Families of rows that turns and mirrors carry onto each other, the same ones carrying the whole set onto itself: the rest of each named row's family, in list order:
4 families of 4 rows:
muko: [ 19  33 -14   5  -3  14 -22 -16  20 -23 -36 -16 -18  23 -16 -13  21  18
  -7 -22 -13  -5  -7  -6  -4  27   4  -5  29]
lura: [ 20  -7  22 -24   7 -39 -12   1  -6  -5   3  -5  -4  25  23 -10   1  22
   0 -20  -8 -18  28 -11  -1 -24  28  19  -5]
baz: [ 22   0   8 -29  14 -38 -10 -13  -7  -6  -1  -6   2  20  11 -16  -8  23
   3 -29  -9 -17  32  -9  -8 -18  30  27  -8]
Kazov: [ 28   2  21 -26   4 -49 -22   2  -5  -8   5  -5   3  29  15 -18   4  10
  -3 -30  -8 -31  18  -9  -9  -8  17  27   0]
Nogo: [ 18  25 -23  13  10  16 -27 -10  11 -18 -33  -8 -23  31 -19  -6  24  19
   3 -24 -18   3   0   1  -3  21   6   2  26]
kopip: [ 17  34  -9  -4   6  21 -25  -5   9 -18 -40 -10 -12  33 -14  -5  24  16
  -3 -28 -24   2  -5   6  -1  26   1 -13  34]
lesi: [ 22  -6  18 -20   9 -45 -13   4   1  -9   9 -10  -2  21  12 -22  -6  20
   9 -26 -10 -22  34 -19  -7  -9  21  23   4]
gopuz: [  7  33   1   9   1   8 -29   1  15 -17 -44 -22  -7  31 -21  -6  23  13
  -2 -22 -22  -5 -11  -3   4  25   3  -9  29]
nitaf: [-31  11 -25  14 -16   1  -3 -20 -21 -15 -45 -12 -30   0  -3   6  13  -8
  10 -15   2  21  19   5   0 -12   6   9  34]
samid: [  2  27   7 -31 -26 -33 -22  23 -34  -9 -17  23 -16  10   2 -27 -11  -7
   9 -45   6 -10  18   3  29   5 -20  -2   1]
koni: [-23  10 -17   4 -24 -10  -1 -32 -20 -16 -38 -11 -39  12   4   1  16 -18
   7  -8 -11  13  20   4  -8 -21  12  17  44]
binoz: [ 10  26  15 -33 -25 -36 -28  19 -47  -4 -29  22 -10  14   0 -21 -22  -4
   9 -38  -5  -6  30   3  21  -2 -18  -8  15]
dufus: [-30   9 -15   9 -14  -4   0 -28 -14 -18 -28 -26 -32   4   8   1  15 -16
   4 -16  -2  24  25   0  -6 -19   4  10  38]
ketik: [-25  12 -20  10 -19 -10   1 -30 -19 -20 -42 -13 -29   4  15  14   9 -16
  -2 -10  -2  19  21   8   5 -14   5   3  32]
tezad: [ -4  27  21 -38 -27 -46 -23   5 -40  -6 -25  20 -12   9  -2 -20 -18  -8
   1 -49  -2 -16  20  -7  25  -4  -8   0  11]
zer: [ 10  31  18 -32 -30 -30 -30  11 -40  -6 -24  19 -22  14  -6 -35 -17   0
   2 -42   5  -5  17 -13  20   0 -17  -7   5]

Same family as Kazov: Nogo, nitaf, tezad
Same family as dufus: lura, kopip, zer

